(in the rows, 128 means zero)
Where one turn sends some rows of the set: a few examples, then the rows asked:
zani: [ 97 114 151  96 145 104  87 124 115 133 159  81 144]
todu: [124  93 147 113 121 101  96 162  98 150 130 126 128]
pez: [128 114 147 109 101 127 136 133  86 123 173 126 117]
Mog: [111 142 172 145 133 109 139 109 155 116 127 100 141]
Sopen: [124 120 173 149 152 114 114 150 120 133  97 119 151]
sube: [126 132 162 128 111 144 146 138 141 122 123 136 124]
pupi: [142 102 158 124 119 103 148 151  91  95 137 136 134]
sulem: [107 125 153 106 133 106 101 128 156 148 134 101 161]
fivet: [ 93 146 172 143 159 125 101  99 116 109 145 114 140]
Soru: [143 100 141 115 121 100 117 162 127 122 123  82 144]
biga: [121 125 139 111 135 105 120  93 116  82 170 112 145]
tiz: [ 88 136 151 149 152 115  96 109 108 105 163  97 140]
Rebuf: [125 140 166 163 112 125 117 153 103 139 130 103 123]
Bok: [ 93 151 181 150 152 124 107 108 121 111 150 110 140]
zub: [132  97 149  91 122 118 153 134 129 123 119 124 118]
bigi: [121 136 163 166 113 124 121 154 101 133 126 120 118]
mapa: [146 106 173 127 126 103 148 146  95  92 135 136 140]
Pef: [108 100 185 107 127 131 114 155  94 136 156 115 109]
Gef: [ 93 106 145 116 157  99  84 114 109 108 166 101 144]
Pigo: [103 119 150 128 151 105 114 110 106  77 173 106 150]
Rom: [ 98 113 155  96 152 111  87 123 117 117 157  79 140]
puvi: [113 121 149 103 127 138 127 145 125 160 111 122 131]
Vab: [124 116 149  96 141  92 150 109 134 111 133 111 167]
Kive: [134  93 143 110 122  93  94 147 100 152 132 128 132]
bafe: [153 122 131 145 116 100 130 125 126 111 123 138 151]
rodo: [122 118 147 110 137  94 129  93 114  84 168 119 144]
minu: [112 119 172 136 129 128 127 119  86 138 147 150 107]

Soru -> bafe
puvi -> zub
Rebuf -> Kive
Now find these:
Rom -> biga
todu -> pupi
Mog -> sulem
Gef -> Pigo
Bok -> zani
pez -> minu

